Each path below is one point turned by a fixed rotation once a step. After each direction that follows a path, write how fast that rotation turns it, in degrees per step (0 if it stays still).
Each turn is a multiple of 5 degrees from 10 to 175, or 0.
Each row of a path follows its step; steps can be skipped.

step 0: [-14,-53,13,9,1,-20,20,20,24,-32,34,19,19,11,35,4,0,7,7,-43,0,4,-16,12,-38,-10,-8,12,29,-2,25,-11,-24,11,-24,8,16,-20,8,10,21,-1,21,-2]
step 7: [-30,-33,16,19,-3,-38,-3,-26,4,34,22,9,-14,-28,10,-3,-7,-2,-24,-47,4,20,-39,22,-14,-12,-14,3,-11,-2,-46,-15,-7,4,8,-13,24,18,-15,0,15,-12,3,-21]
step 8: [3,-14,-7,22,3,4,2,-1,32,8,42,-16,2,4,28,13,20,-12,22,-39,-32,1,-21,20,13,-9,-13,-25,-23,-28,-9,-19,7,59,29,-8,-4,12,-5,29,14,-8,3,-8]
step 9: [-2,-21,7,5,-2,-7,2,16,-12,-12,45,7,27,40,-14,-29,-6,-5,-29,-29,-17,5,-53,18,-2,-7,-40,0,-7,-9,41,-11,-3,23,21,-30,15,-13,2,11,-7,0,10,-11]
step 12: [36,3,16,9,40,-11,-9,49,-17,2,42,17,1,-1,-1,-11,-20,-9,0,-11,-10,16,-4,0,-30,-33,-25,20,-16,-18,14,-8,-1,-14,46,-2,-21,-9,3,-33,25,-14,6,1]
step 22: [4,-57,4,15,9,-31,-20,27,3,-17,45,-4,17,15,-4,3,6,5,5,-25,-38,-16,17,0,2,14,-15,14,-10,39,5,40,13,20,23,-15,-32,14,1,9,11,13,1,9]
step 25: [14,-54,22,-10,-6,-31,1,19,9,19,26,21,30,-11,9,-14,15,29,-38,1,-17,1,-19,14,13,-6,6,50,-2,-6,7,-13,-16,32,20,21,-3,7,7,-26,23,7,15,-16]
step 27: [7,3,1,-6,-15,-7,25,9,2,-13,1,-1,28,8,56,-3,-11,39,1,-18,-15,16,-11,-1,4,6,-13,30,2,-32,6,18,11,43,20,-30,9,-30,8,19,-1,-15,-34,-40]
step 28: [17,-16,-16,5,40,-32,20,26,15,4,15,17,21,41,32,-21,-18,5,-26,-15,-15,45,-16,-7,-13,7,15,10,25,-31,-10,6,-5,-3,18,-13,12,9,4,-25,-3,40,-5,-18]
step 30: [-9,23,11,39,14,-28,14,25,6,-11,64,9,6,9,35,20,-15,-5,3,5,-5,15,16,-1,-17,17,-13,16,-13,-16,1,6,38,20,-3,1,23,-28,22,18,42,10,-7,5]
[5,-6,-5,2,7,-12,-1,-6,0,4,-4,7,13,-1,13,14,3,-4,9,3,-1,-5,8,6,1,1,3,4,-4,2,3,1,3,19,-7,8,1,-2,-1,5,-9,6,-5,7] | 130
[-10,4,4,9,12,7,-5,11,-6,-9,6,2,-8,-7,-5,-1,8,2,15,12,-7,-5,2,1,-1,-4,-12,1,-1,-1,-5,0,-8,12,4,0,0,-2,-4,7,5,2,-3,-6] | 100
[-13,-5,-12,5,-8,2,9,-3,-4,0,-4,8,-4,-2,-6,2,4,-6,-3,2,-3,-12,-2,5,-8,3,-2,-6,-5,7,-11,-5,15,2,0,-11,-3,12,9,0,3,3,-1,9] | 25
[-3,-6,11,-8,-5,13,7,-4,4,3,5,-8,13,-2,-2,-4,-3,4,7,8,-3,1,-9,10,6,-4,3,1,-2,5,1,-17,-4,6,-7,-5,3,-1,2,3,0,3,16,2] | 45
[11,5,-10,9,-12,5,8,5,-5,-4,5,2,-2,-2,5,-2,-3,-6,4,-5,4,-6,1,16,16,-3,-1,2,1,-1,-9,6,-13,-8,6,6,4,0,6,5,-3,4,3,4] | 120
[0,-6,1,1,-9,-3,12,1,-14,19,-5,2,-12,1,1,5,2,-5,4,4,-14,8,1,-15,8,-6,1,7,8,3,3,-4,-8,2,1,-3,-5,-3,1,4,2,-1,0,2] | 35
[4,-1,8,-4,-3,0,-7,8,-3,5,4,3,9,-10,3,-5,12,-12,1,6,-9,3,3,5,2,10,-3,-6,0,3,-2,4,2,-6,8,-9,-1,-2,-2,-10,-16,-14,0,4] | 10

step 0: [31,-9,2,2,-30,-15,12,-10,-12,30,-18,-32,-18,-11,14,10,-58,-22,1,14,-19,-24,15,-1,9,4,-21,14,-1,1,19,-23,3,-1,-1,-6,-18,16,53,7,-47,-5,2,59]
step 2: [22,-26,-3,-19,-21,9,-7,-7,-22,26,0,-35,12,-11,-20,17,-33,11,16,14,-8,-35,8,2,-5,26,-27,-11,21,31,7,-30,-19,4,-8,-22,-40,12,61,-37,-36,-3,13,-4]
step 4: [24,-32,26,-17,-6,-16,-3,29,30,52,-8,-9,-5,17,-14,-3,-29,2,46,24,-9,-21,13,11,24,19,-28,-21,4,-4,1,-34,-4,28,-2,-14,-7,11,50,-26,-14,22,15,23]
step 8: [23,-42,20,10,-12,16,-14,36,1,-6,-4,-12,-10,-1,-19,10,-33,27,63,39,-17,-36,-3,49,0,7,-13,0,30,3,-17,-10,-34,17,16,-15,6,-6,4,-2,-17,13,-13,-19]
step 9: [4,-24,13,-3,-37,10,-11,-35,-34,-16,-8,-29,22,11,-10,8,-32,-19,49,11,38,-40,-35,10,16,9,-23,16,9,-2,5,3,3,21,25,-10,-30,20,12,-4,-44,0,-26,9]
step 11: [7,-31,1,-31,-23,4,0,7,9,11,4,-41,21,23,22,7,10,8,64,16,32,-13,-21,38,23,-24,-44,6,6,6,-19,-18,3,27,20,-6,-7,-5,40,-4,-31,8,-21,-17]
step 14: [40,-15,-2,-17,-15,-9,-11,-2,0,43,13,-23,-15,22,18,-25,-31,15,51,8,8,-19,10,47,34,-11,-8,31,-9,-2,-15,-63,-16,-22,19,23,-1,-1,1,4,-9,-3,5,0]
step 15: [-2,-14,5,-17,-44,17,0,22,-30,-4,-18,-40,23,23,-23,0,-10,24,19,10,-14,-1,-22,27,26,-43,5,27,31,-6,-12,-14,-37,-5,41,17,8,2,22,-22,-53,7,-3,-7]
step 24: [15,-42,-9,7,-20,-7,10,15,40,-5,-5,-4,-13,39,-35,9,-13,1,62,17,-37,-10,-8,0,22,14,11,16,2,-2,-22,-35,-43,-4,32,20,-2,-22,5,5,-11,-4,-34,-9]
step 28: [36,-31,-7,-6,-44,35,4,-17,-8,-10,12,-22,16,13,-8,27,-26,-10,44,17,3,-17,-10,-3,6,18,-22,16,-3,30,-1,-13,-4,-16,20,27,-39,-19,16,19,-32,-28,-46,-23]
[2,3,-2,-2,4,3,-9,2,-1,7,-8,4,-1,1,-3,9,9,14,5,2,7,5,-2,-8,4,-6,4,-10,15,-7,-9,7,1,13,1,2,1,6,11,-3,4,14,-5,2] | 155
[4,-2,10,12,3,12,-8,5,-2,3,-1,7,-9,-3,11,-16,-6,7,4,1,-2,5,6,5,-13,2,-2,-2,7,-6,8,-1,-3,-4,-3,6,-6,3,3,-8,4,3,13,-4] | 170
[5,-4,5,0,0,0,-1,-20,1,-5,9,13,2,16,4,0,8,-10,7,1,-3,3,8,-9,1,-9,-3,6,7,3,7,3,-5,-3,9,1,-1,-4,-1,2,4,7,-3,-9] | 175
[6,6,-5,-1,-6,2,-2,2,11,12,17,-1,2,-9,2,6,2,-11,-2,-6,-1,-4,-5,9,4,6,-10,-6,9,-9,6,1,2,3,1,5,12,-8,-6,-5,6,8,4,0] | 115
[-8,-5,12,6,3,3,-3,4,3,-9,-17,0,7,-1,-5,2,6,-1,-4,-4,-17,7,5,8,-1,0,-8,-2,1,3,-7,-4,2,3,10,-3,13,-10,-5,-5,-3,8,0,-2] | 155
[4,-3,1,-3,8,8,-4,7,-2,-11,3,0,8,-4,6,-5,-6,-1,13,0,15,1,0,5,4,-4,-2,-8,-3,-6,-6,8,9,-5,4,6,-5,-14,-11,11,-7,3,-8,-1] | 20
[-5,-2,5,-5,8,15,2,-9,-7,-4,1,-4,-9,3,-5,6,-4,-7,-8,-17,2,-8,-2,3,-2,4,6,-10,8,-2,3,5,4,-8,9,3,2,14,0,-3,-7,-2,-1,4] | 110
[-5,-1,-2,1,-6,3,-13,-5,-10,3,3,0,23,-11,-1,-1,-4,4,-5,4,-6,-1,-14,-4,-4,1,9,-5,7,8,10,0,-5,0,9,-3,-7,0,-4,1,1,0,-1,-5] | 110

step 3: [-60,-11,8,-7,-30,3,3,-2,5,38,9,-17,-7,-3,-5,-72,-21,-10,15,-16,-25,15,12,27,2,4,14,-15,-7,3,-28,-19,14,-5,-9,-4,25,5,0,-11,-32,-19,41,-27]
step 5: [6,-12,-26,-22,-20,-5,-5,3,3,-44,19,-24,11,10,-7,25,-34,32,-24,-13,31,-8,24,-41,-22,-1,-19,13,0,-30,-28,42,27,-4,1,-34,20,26,-31,18,15,10,11,26]
step 7: [0,22,-11,28,-3,-9,10,1,-10,32,-25,6,-23,11,13,8,26,8,41,-10,-15,8,-19,13,46,-1,9,0,7,33,-9,24,27,-3,59,-42,23,15,-12,-6,-17,-15,18,-44]
step 16: [19,-3,1,14,0,-54,-7,21,32,-4,-26,-10,-26,47,-12,11,-46,19,-17,-21,11,-28,-16,5,14,12,36,10,15,13,-12,19,14,-13,35,-6,29,22,-18,1,-9,20,32,-27]
step 17: [11,-12,-15,-23,-27,-24,30,-16,-3,-4,-7,-20,-6,-32,-38,6,15,-21,-63,-7,-8,4,-4,-13,4,16,-16,-4,-29,-21,21,4,3,27,26,-15,28,37,16,-39,-1,37,4,18]
step 18: [-3,-13,10,-12,6,14,49,10,-20,34,30,23,0,-9,31,50,51,3,6,16,1,21,27,8,16,6,-25,-11,-4,-32,-21,3,14,-18,12,-4,57,0,-3,24,-6,-9,16,-9]
step 21: [-24,4,-27,-3,-43,-36,5,11,-6,-22,2,-19,-20,26,-2,-12,-30,14,-33,-21,-23,1,-11,-14,-1,-38,37,1,-23,-23,-18,9,19,-48,-17,-13,41,-19,33,-7,17,29,-1,-4]
step 25: [-9,13,-2,0,23,-10,18,5,19,-10,10,-54,-6,4,-16,-18,0,5,-30,9,-33,12,-28,0,26,21,10,29,15,-15,-46,1,54,-27,7,6,-3,40,-14,14,-34,0,27,-27]
step 28: [-32,-22,28,17,-12,-16,15,-5,20,4,17,13,-6,-16,-8,-28,2,16,-27,-36,20,-28,19,29,-21,-4,20,11,-46,2,18,51,-19,34,9,-34,5,15,-34,-26,-10,7,5,-28]
step 31: [11,-1,-7,-6,7,-3,7,6,-15,-18,-13,0,-17,-41,13,9,31,10,3,-2,19,-39,-24,5,-29,12,33,-5,34,2,-41,-40,24,17,26,38,23,-40,-38,-28,6,-11,-25,3]
[6,-12,-6,5,8,1,-7,-5,6,-2,0,1,-1,6,0,8,2,-9,-4,-17,2,-7,-1,-11,7,0,-3,-6,-16,-7,11,-4,-4,3,0,-8,5,-1,-6,3,9,0,5,-8] | 65
[-3,0,5,12,11,-2,10,-4,2,10,-5,2,6,4,9,-2,7,-6,-3,-4,-1,6,-8,0,-12,-7,13,6,2,8,-3,5,9,4,-10,4,5,-5,-4,6,8,10,10,-2] | 120
[12,1,-1,0,12,-9,12,-13,3,-6,-17,1,-11,-1,3,0,-4,-7,9,2,-1,-4,-1,0,-4,0,-8,1,6,-4,2,-5,5,-5,11,9,1,10,5,-5,-3,0,-2,-5] | 45
[-6,9,-6,0,8,8,6,-4,5,-1,-2,-3,16,1,7,4,-1,4,-14,10,-5,-1,5,-2,3,1,-12,-1,-5,-11,-2,-2,7,-12,4,-6,-4,-8,5,-5,2,14,0,2] | 90
[6,0,8,0,-8,-15,-5,-2,11,13,-5,12,3,-1,4,-11,-7,11,-5,5,4,-4,2,-3,-8,5,3,-10,-2,-12,7,1,-1,-1,-3,-5,1,6,3,4,2,0,6,10] | 60
[-10,-17,-4,-4,-4,-3,7,-5,4,-8,-8,-11,6,9,1,-1,0,2,5,13,-14,-3,5,2,-4,-9,9,-6,0,0,0,1,-5,8,4,-12,-1,4,-1,8,2,-3,-4,-1] | 160
[-7,10,-6,1,-5,4,7,-7,-11,-2,1,0,-1,6,-6,-15,-3,-7,-2,-10,2,2,-2,2,-14,-1,2,11,-1,-12,14,-4,-10,4,5,-6,1,-5,-1,-1,-8,3,-3,6] | 160
[3,0,-1,5,-8,-6,1,-6,5,1,-1,6,0,-2,-4,5,-11,-2,-11,8,0,-2,-6,-15,7,-5,8,13,5,12,-3,-3,-5,-2,11,-5,12,-7,-2,-5,7,-2,-11,4] | 70

step 1: [11,-12,35,34,21,-21,-7,7,5,-3,34,-3,-12,-18,10,-10,4,29,-16,4,-13,-23,-32,-21,35,-5,-7,42,19,8,29,14,0,0,33,30,7,9,-16,15,-3,-12,-13,-30]
step 5: [24,26,-24,17,-16,-15,-21,29,6,-2,17,5,-35,-2,-13,-14,-19,-2,26,0,18,24,12,-28,5,-12,3,-36,-7,-20,-33,23,26,0,8,7,-8,-33,2,-4,-37,-16,-20,-30]
step 9: [-18,23,-10,-19,-10,0,-14,-12,23,-7,8,-19,-25,-7,9,-2,-40,8,-22,-19,-10,58,47,-5,-10,-12,-16,1,-21,18,11,-28,-5,-8,-13,-11,-1,33,-27,5,16,-3,22,13]
step 19: [47,13,10,-13,36,-16,22,-9,-11,-8,-11,12,-36,-9,18,-8,4,2,-10,45,-12,-3,-15,11,24,-13,0,0,-26,-9,52,23,1,-6,-4,-14,10,36,-7,18,16,-20,7,4]
step 21: [-33,-37,28,-34,-16,-25,17,12,-10,5,-20,-22,-5,27,10,-11,15,-30,-1,-23,-3,18,-3,2,21,-4,-11,-30,-21,-4,1,-4,12,-24,32,-5,-4,4,-29,-40,2,28,18,-10]
step 23: [22,2,-25,17,-23,-48,-43,-5,2,-13,-4,16,9,1,4,-12,-14,-24,-19,-1,21,-21,-10,0,-3,6,3,19,-15,-3,-3,13,1,23,-7,-37,23,-3,-10,-34,-36,-11,-44,-15]
step 24: [-30,27,32,-7,22,1,8,14,1,-28,51,-13,20,17,5,-9,-1,-24,8,-4,8,-19,17,12,-18,21,-3,-6,-41,-3,0,-21,14,25,-1,38,10,-13,-34,-14,5,5,-16,-27]
step 25: [20,15,-8,-10,10,-9,13,15,-10,10,-33,-2,21,11,3,-9,14,-1,-2,3,1,0,-7,43,27,-25,11,3,-31,-34,20,-50,22,13,-16,19,-33,-8,22,18,12,-12,-17,37]
step 26: [35,-2,-8,12,-25,-3,-12,17,13,-7,-23,9,-29,-13,15,-7,-42,-29,3,22,-29,3,3,-14,-26,-27,1,-26,-14,45,-16,-4,22,18,-12,28,28,-11,7,11,-12,-17,-3,26]
step 28: [-7,-11,1,-31,11,11,3,8,-31,-27,10,7,17,-41,-3,-34,3,13,-15,-8,-5,34,2,8,40,-25,10,-46,32,-8,0,-32,-21,-3,8,4,4,-10,17,-2,14,-10,-30,-17]
[-3,10,3,4,5,-2,-5,-8,8,3,1,10,-3,9,-2,5,3,-5,-10,6,-1,1,-5,-9,15,-13,3,3,3,13,-7,9,12,4,-10,-2,-3,3,-1,0,-1,-10,3,-2] | 100
[-4,-7,-5,11,-19,-4,1,0,-12,4,10,-1,-6,5,4,5,-8,-10,-4,-3,3,3,-3,4,2,0,5,9,3,6,4,-4,-4,0,-10,6,9,-4,-10,-2,12,3,9,-2] | 125
[3,-2,-9,2,-8,-3,6,-7,3,-5,-8,4,3,4,20,-2,12,5,7,-5,-4,1,-5,2,5,2,8,0,2,7,8,6,9,-3,4,11,8,-4,7,12,-8,5,2,8] | 100
[14,-11,5,-4,10,5,5,0,4,0,6,2,-5,-1,0,-5,-5,-5,12,3,-1,-4,5,1,6,13,1,-2,6,0,-9,5,7,5,-7,17,7,9,1,-3,2,-1,7,-10] | 155
[-1,16,2,-12,2,-8,2,-4,2,4,4,1,10,12,12,-2,-7,6,-1,3,-4,8,12,-1,2,3,7,3,9,-6,-9,3,-9,6,5,-1,9,-8,-3,-7,6,5,0,-2] | 100
[-4,-9,13,-5,-1,-1,0,-12,-8,-6,0,10,-10,-1,-4,2,-3,6,7,6,-6,2,2,-11,13,1,-12,4,5,-3,4,-8,2,-7,5,-11,11,-6,0,2,0,1,1,7] | 40
